(in the rows, 128 means zero)
which system made each run
q_457, run 1 (11 x 18)
[[121 151  59  97 169 165 144 143 113 130 203 140 139 133 132 138 130 126]
 [ 74 166 155 175 117 125 138  93 166 125 187 157 119 148 109 120 141 118]
 [136  89 214 140 107  81  82 100 145 111 110 134 124 130 140 132 150 140]
 [141  91 107  65 129 107  83 148  73 159  83 123 146 112 138 126 144 113]
 [ 96 160  66 141 133 152 169 143 105 183 101 120 139 122  97 104 103  97]
 [144 146 165 194 143 169 192 124 169 113 118 109 106 130 123 126  96 151]
 [178 100 159  97 149 153 122 133 132  62 151 136  97 136 156 164 156 157]
 [105 134  69  77 125 100  98 124 101 106 171 165 128 152 114 150 170  96]
 [ 80 156 118 170 114  53 118  95 157 161 131 127 145 138 108 110 112  98]
 [155 112 192 150 136 112 107 119 146 164 100  80 146  96 159 113  89 145]
 [140  99 131  90 143 207 114 161  68 145 123 126 136 101 146 130 126 134]]
q_368, run 2 (11 x 18)
[[ 97 124 203 106 132  98 111 127 159 141 171 133 115 137 166 102 167 160]
 [ 83 123 147  94 126 106  58 125  69 112 122  85 126 125 146 117 156 135]
 [136 141  68 148  82 127 116 141  59 108  86 119 142 119 100 117 122 156]
 [177 135 128 165  91 184 178 142 142 142 102 150 133 111 120 109 107 172]
 [137 124 180 123 147 205 131 144 191 120 132 129  97 118 156 131 131 121]
 [ 84 123 112  96 147 133  80 150 164  62 134 118  91 145 146 152 155  89]
 [100 135  69 129  90  36 120 146 143  92 121 129 122 142 139 124 134 140]
 [150 141 138 147  86  68 138 132 125 173 144 110 138 106 163  95  99 190]
 [145 144 166 142 143 187  98 123  80 156 168  95 120 100 158 110 116 163]
 [107 133 114 138 144 208 106 144  74  78 138 144 110 137 103 131 170 136]
 [107 109 110 122  91 136 159 152 153  80  74 179 128 154  97 116 173 146]]
q_628, run 3 (11 x 18)
[[ 61 143 109 118  90 124 185 129 132 134  81 119 110 133 104 133 107  83]
 [168 134 126  87 107  98 210  96 137 114 105 101 132 132 118 160  97 126]
 [223 144 132 105 150 151 129  93 136 110 163 104 147 121 131 151 107 151]
 [151 150 108 170 192 151  59 116 133 103 185 122 143 133 126 127 134 140]
 [ 60  99 126 171 182 106  84 146 116 122 141 156 118 152 124 127 158 105]
 [ 55  75 161 100 119 104 148 143 130 172 107 169 122 132 134 130 143  83]
 [122 129 147  90  56 124 165 105 143 184 116 131 149 102 125 129  88  96]
 [191 181 102 154  84 125 152  86 108 140 130 102 140 113 104 131  80 138]
 [194 155  99 167 181 149 137 113  84  97 125 111 109 146  96 143 140 151]
 [117 112 136 125 220 179 108 143 143  88 121 124 116 153 119 139 164 112]
 [ 52  91 146 115 152 126 108 133 188 100 150 134 148 136 144 145 124  87]]
q_628, run 4 (11 x 18)
[[159 162  84 110 116  58 113 109 174 149  85 109 133 137 110 112 126 102]
 [199 105 159 184 158 102 141 125 134 146  89 106 125 113 140 132  96 156]
 [140  93 142 152 159 218 127 151  83 125 153 134 136 107 147 142 104 149]
 [ 55 155  81 123 135 179 133 135 131 107 175 152 143 145 106 117 147 113]
 [ 85 146 138 117 117  56 151 100 165 105 122 138 113 170 102 127 166 114]
 [171  96 185  87 108  75 117 100 130 136  98 117 108 119 146 155 127 110]
 [186 119 100 116 121 159  77 139 118 164 128 109 148  86 156 134  83 115]
 [124 156  59 200 162 150 135 155 122 145 143 133 148 124 118 100 102 149]
 [ 81 125 163 168 168 134 192 130 104 112 128 147 101 166 101 120 159 157]
 [ 92 110 191  55 111 158 137 102 123 102 123 128 115 138 122 151 158  99]
 [135 142  97  75  78 106  79 102 167 108 132 103 162 112 132 144 105  89]]
q_457, run 5 (11 x 18)
[[ 55 169 121 110  99 141 127 104 162 132 142 147 142 152  89 102 158  94]
 [120  93 175 169  91  94 111 116 190 117  75 135 135 124 125 135 106 111]
 [192  79 115  97 129 111 105 172 106 154 100 127 117  97 172 136 116 140]
 [116 184  63 108 124 168 144 151  79 163 154 118 100 117 126 116 127 121]
 [ 81 177 147 190 112 151 168 102 147  81 137 102 105 142 102 126 109 138]
 [159  80 171 124 136  98 124 117 147  53 130 122 151 136 144 154 136 173]
 [143 110  81  48 129 103  91 138 113 145 158 162 174 131 133 121 161 131]
 [ 84 177  99 150 100 129 113 114 155 189 130 147 142 126  98  88 122  90]
 [133 121 190 197 116 139 115 135 166 131  80 105 102 110 140 114 100 134]
 [159  81 134  90 143 153 120 178  87  99 102 113  98 112 172 152 137 156]
 [ 92 156  52  85 118 135 176 145  85 116 155 143 122 144 109 137 142 119]]
q_926, run 6 (11 x 18)
[[157 135 126 146  81 118  45 105  81 153 130 122 150 101 126 118 110 132]
 [141 112 157 137 179 185  74 138  93 186 107 130 119 112 132 112 140 109]
 [ 87 104 151 125 190 199 170 149 141 122 104 134 114 141 118 142 135  95]
 [120 116 104 132 113 129 218 143 160  73 103 140 119 146 117 157 113 138]
 [179 154  83 112  78  60 159 130 158 117 127 134 121 130 135 121 124 165]
 [144 178 122 110 116  72  65 107 156 163 166 102 122 120 149 102 133 125]
 [ 82 127 164 163 160 132  44 105 107 129 157  97 127 120 140 134 121  98]
 [ 99  66 148 161 161 170 118 149  62 104 115 145 141 125 129 146 132 144]
 [124  90 117  92 128 169 198 167 108 138 108 180 154 135 117 116 149 161]
 [131 166 120  84  84 137 193 117 185 151 118 142 135 134 108 112 131 119]
 [166 183 129 138  79 107 111  87 181 106 116  88  98 120 121 141 102 102]]
q_146, run 7 (11 x 18)
[[158 110  58  87 131 144 128 136  89  84 135 156 177 139 102 142 150 151]
 [180 157 112 123 112 155 126 120 155 184  92 160 140 127  92  85 152 123]
 [120 127 185 160 110 117 100 133 211 129  97 119  91 123 156 112 125 118]
 [108  94 109 132 154 126 113 155 139  57 149 111  96 125 168 185 108 107]
 [163 133  83 115 174 175 177 130  71 127 150 146 121 139 102 162 126 117]
 [172 148 188 129 123 145 175 110 116 190 118 133 121 128 113  91 148 166]
 [122 113 192 122  81 105  83 133 155 100 129 106 124 111 172 108 132 178]
 [123 108  69 121 117 142  58 143 114  47 143 130 152 126 132 155 129 125]
 [154 132  81 148 170 170 127 124 123 142 101 176 144 151  71 128 153  96]
 [134 122 192 133 151 133 167 132 192 179  89 143 103 139 130 104 149 123]
 [109 110 163  88 103 125 142 151 168  86 143  92  93 110 189 153 107 139]]
q_992, run 8 (11 x 18)
[[142  86 172 175 130 100 207 131 118 144 115 149 123 125 138 142  96 159]
 [179 126 171  95 159 108 141  91  86 169 147 155 121 148 110 128 173 139]
 [114 169  66 114 137 138  93 105  78 105 173 137 150 148  93 125 163 122]
 [106 111  55 188 113 118  99 179 104  89 109 140 129 122 137 125 110 150]
 [122  75 152 141 151  93 117 172 124 189  69 134 117 110 161 105 122 129]
 [ 76 128 173  85 149 132 144  95 109 200 150 128 152 129 115 118 131  88]
 [ 96 145 115 142  96 161 187 100  82 109 179 148 131 132 103 154 109 127]
 [187 121 103 165 120 127 167 154  86  98 100 153  86 140 116 139 145 177]
 [156 133 112 111 184  93  90 137 102 154  75 115 137 149 102  93 178 144]
 [ 63 124  92 136 165 106  80 112 117 140 152 110 194 131 114 118 112 100]
 [ 97  79 127 177 111 122 145 151 116 137 167 171 136 101 155 156  76 122]]
q_992, run 9 (11 x 18)
[[145 129 120  69 148 143 107  94 172 100 172 126 151 134 129 170 120  74]
 [142 154  80 138  76 144 126 139 206  94 158 169 119 130 128 134 123 122]
 [155 157 161 159  83 105  97 140 178 119  92 113  69 120 149 101 141 154]
 [120 153 171  90 153 130  95 113 145 121 118  46 103 115 158 129 123 107]
 [108 133 110  80 148 171 158 127 176  93 166  95 159 123 147 153  91 114]
 [164 118 139 130  88 152 169 142 202  95 135 170 150 124 135 123 122 173]
 [178 133 193 120  93 122  79  97 156 109 103 135 111 133 120 116 170 145]
 [126 153 125  97 133 138  55  96 140  83 128  84 114 129 120 156 135  68]
 [114 136  69 128 129 143 138 155 201  88 132 112 117 124 151 157  83  91]
 [149 134 155 141 107 107 160 148 219 150 116 133 113 121 159 103 117 157]
 [143 161 214 104 113 122 109  79 154 137 152  93 118 123 142 112 141 147]]
q_368, run 10 (11 x 18)
[[133  89 114  91  91 101 104 129  53 121 138 168 158 127 122 132 160 160]
 [154 145 140 100  56 151 133 107  98 166  99 149 141 115  96 101 144 132]
 [141 161 174 155 106 191 129  98 146 134  76  95 107 115 100 120 108 104]
 [131 122 121 165 173 162 134 152 161  86  82 101  80 137 127 157 112  94]
 [108 110  62 121 164 101 160 183 179 109 134 141 113 139 154 146 116 115]
 [106 130 114  97 120  71 139 128 176 139 198 138 163 127 164 122 119 149]
 [140 137 170 117 118  83  72  82  99 137 197 113 142 123 145 124 140 162]
 [143 139 133 144 131 128  78 113  29 144 116 127 106 129 103 112 165 143]
 [112 136 113 160 116 178 158 148  82 151  64 149 129 134  81  94 142 135]
 [110 100 156 137 114 194 184 143 175 113  81 130 152 120 118 129  98 126]
 [149  94 139  89 136 150 131 137 194  77 123 111 120 121 161 176 105  98]]
q_926, run 11 (11 x 18)
[[170 129  78  83 149 111 132 146 128 122 136 182 140 157 107 112 191 152]
 [ 80 154 111  91 115  84 125  96 161 168 132 146 139 147 100 117 146  64]
 [129 119 168 162 104  89 121  75 110 133 122 102 120 118 117 172  80  77]
 [199 108 119 131 165 145 122 129  60 125 148 111 119 109 149 167 108 146]
 [118 158  77 106 201 166 153 153 108 153 161 132 137 142 117 103 155 138]
 [ 72 161 146 152 139 115 181  93 153 123 125 140 133 169  77 109 154 121]
 [167 114 162 120  89  73 134  78 124  72 106 132 132 145 101 162 141 137]
 [188 114  78  65 128  99  76 122 104 137 131 123 162 116 134 149 126 115]
 [108 145  88 145 177 138 104 121 125 204 150 127 150 119 116 115 103  77]
 [113 131 188 202 169 147 168  96 114 144 141 141  89 143 103 147 120 108]
 [160 111 137 102 139 135 174 124  86  63 141 140  91 151 124 170 164 155]]
q_146, run 12 (11 x 18)
[[167 135  97 118 140 122  49 114 138  70 160 129 174 136 122 125 154 161]
 [167 110 112 122 154 158  76 113 166 144 128 174 175 134  94 128 144  89]
 [134  80 171 132 131 152 134 138 187 160  90 178 118 126 131 139 129  77]
 [115  86 153 117 105 149 167 173 138 102  97 135  63 116 167 168 117 111]
 [151 150 104 121 120 169 171 156  73  80 125 103  69 124 138 153 128 153]
 [182 183 130 150 147 155 140 114  91 117 135  98 111 141 111 101 151 194]
 [162 141 172 138 153 122  79 103 161 116 158 115 167 129 138  93 154 188]
 [137  88 137 105 132 139  59 120 177  99 166 164 184 124 141 141 133 118]
 [147  81 114 118 109 164 115 130 143 124 112 199 139 125 107 165 130  68]
 [147 103 149 133 113 150 165 155 129 149  54 164  62 130 118 140 143  99]
 [128 136 152 120 129 148 162 172 126 106  84  83  49 123 166 124 139 156]]

runs to name
run 13 (2 x 18)
[[139  72 109 158 137 134 152 160  97 113  65 118 171 117 125 125  97 167]
 [152  70 161 126 172 122 123 108 122 186  96 163 174 130 106 125 133 105]]
	q_992
run 14 (2 x 18)
[[166 162 150 159 132 125 190  77  93 131 107 107  95 141  88 152 111 113]
 [172 115 167 136 159  64 130 132 104 148 112  91 122 123 162 112 128 188]]
	q_146
run 15 (2 x 18)
[[137 111 119 151  54 125 131 111  72 158 114 142 158  96 119 141  80 122]
 [198 147 151 125 139 173 132 129  94 198 116 119 104 102 137 114 118 139]]
	q_926
run 16 (2 x 18)
[[ 80 145 152 135 135 160  70 100  99 163 168  97 172 105 126 104 108 116]
 [ 72  82 149 170 118 112 119 100 113 118 125 160 195 136  95 130 116 121]]
	q_146
run 17 (2 x 18)
[[161 111  95 176 127 135 125 139  98 178  91 175 103 121  99 143 114  79]
 [169 167 120 182 178 117 152 142 110 152 113 101  56 135 128 122 126 140]]
	q_457
run 18 (2 x 18)
[[151 115 183 117  98 121 100 110  92  89 177 143 103 126 153 144 162 175]
 [ 95 128  94  59 110 168  77 142  75 119 133 123 154 119 127 115 156 126]]
	q_926
run 19 (2 x 18)
[[194 170 113 147 112 184 126  89 130 160 141 134 150 113  93 126 102 117]
 [147 137 163 188 169 176 125 109 164 127 129 163  88 148  96 139 144  93]]
	q_368
run 20 (2 x 18)
[[139 109  89 117 183  94 113 169  82 113 134 148  81 150 144 138 176 139]
 [119 168 134  67 169 196 127 118 110 167 141 102 129 127 120 103 153 116]]
	q_146
run 21 (2 x 18)
[[ 89  75 139 158 112 178 142 179  76 115 114 166 112 116 140 133 129 150]
 [ 81 143 100  77  81 176 170 154 142 122 133 163 113 136 122 120 155 120]]
	q_628
run 22 (2 x 18)
[[146 106 183  76  88 172 138 127 127 183 138 142 134  93 158 126 114 125]
 [123 164 120 109 110 224 133 133 145 119 134  90 108 103 137 136  94  99]]
	q_926
run 23 (2 x 18)
[[ 94 139 125  76 110 175 166 136 112 113 141 102  82 114 152 167 104  87]
 [158 155 131 164 107 141 184  98  68 106 109  96 112 129  93 147 101 149]]
	q_146
run 24 (2 x 18)
[[174  94 101  72 195 137 106 134 118 145 155 158 162 139 132 141 156 127]
 [147 121 167  94  98 200 128 118 146 186 120 153 146 103 120 119 120  99]]
	q_146
run 25 (2 x 18)
[[106 130 172  80 119 209  94 122 124 128 100 112 140 117 118 100 158 126]
 [110 127 103 133  97 158  81 127 143  52  73 112 129 136 102 142 133  98]]
	q_368
run 26 (2 x 18)
[[137 169 124 150 167 176  94 156 108 168 152 100  82 109 156 102 134 141]
 [ 37 147 109 144 161 137 127 155 100 121 106  80 127 135 129  93 135 137]]
	q_628
run 27 (2 x 18)
[[148 130  98 146  89 162 125 122 124  74 171 152  94 118 134 187  99 100]
 [133 142 103 182 114  65 100 124  96  93 181 145 106 140 138 143 135 160]]
	q_457
run 28 (2 x 18)
[[134 105 124 146 183 190 141 134 117  57 109 122 145 149 102 150 136 143]
 [187 113 129 107 158 156 183 144 158 124 129 167 160 144 117 114 153 179]]
	q_146
run 29 (2 x 18)
[[147 125 175 165 132 131 153 145 134 185 132 177 117 129 134  86 151 181]
 [148 150 172  79 110 164 113 124 127 124  86 120  75 136 120 109 188 133]]
	q_457
run 30 (2 x 18)
[[128 157  99 175 179 132 128 160 143 140  72 111 120 147 106  74 151 159]
 [ 90  83 192 153 149 156 166 144 135  84  81 116 127 135 131 128 132 159]]
	q_628
run 31 (2 x 18)
[[108 185  95 149 101  91 135  99  93 166 170 144 137 137  96  98 140 146]
 [131 126 205 183 134 134 156  97  97 149 120 124 143 132 105 103 130 177]]
	q_368
run 32 (2 x 18)
[[117 160 119 122 110 180 131  88  80 147 139 159 123 141  68 137 144  78]
 [155 140 129 125 132 132 155  99  82 135  63 113  95 146  80 148 141  88]]
	q_926
run 33 (2 x 18)
[[134 163 112 142  87 171  75 132 174  92  90 108 145 119 116  91 132 146]
 [147 116 128 195 104 143  78 159 177  89  97 134 101 114 148 128 113 137]]
	q_368
run 34 (2 x 18)
[[ 65  93  74 158 146 126 156 152 110 104 144 149 164 133 121 154  97 114]
 [148 125 132 165  88 100 194 126 101 163 139 180 129 128 116 115 124 174]]
	q_926
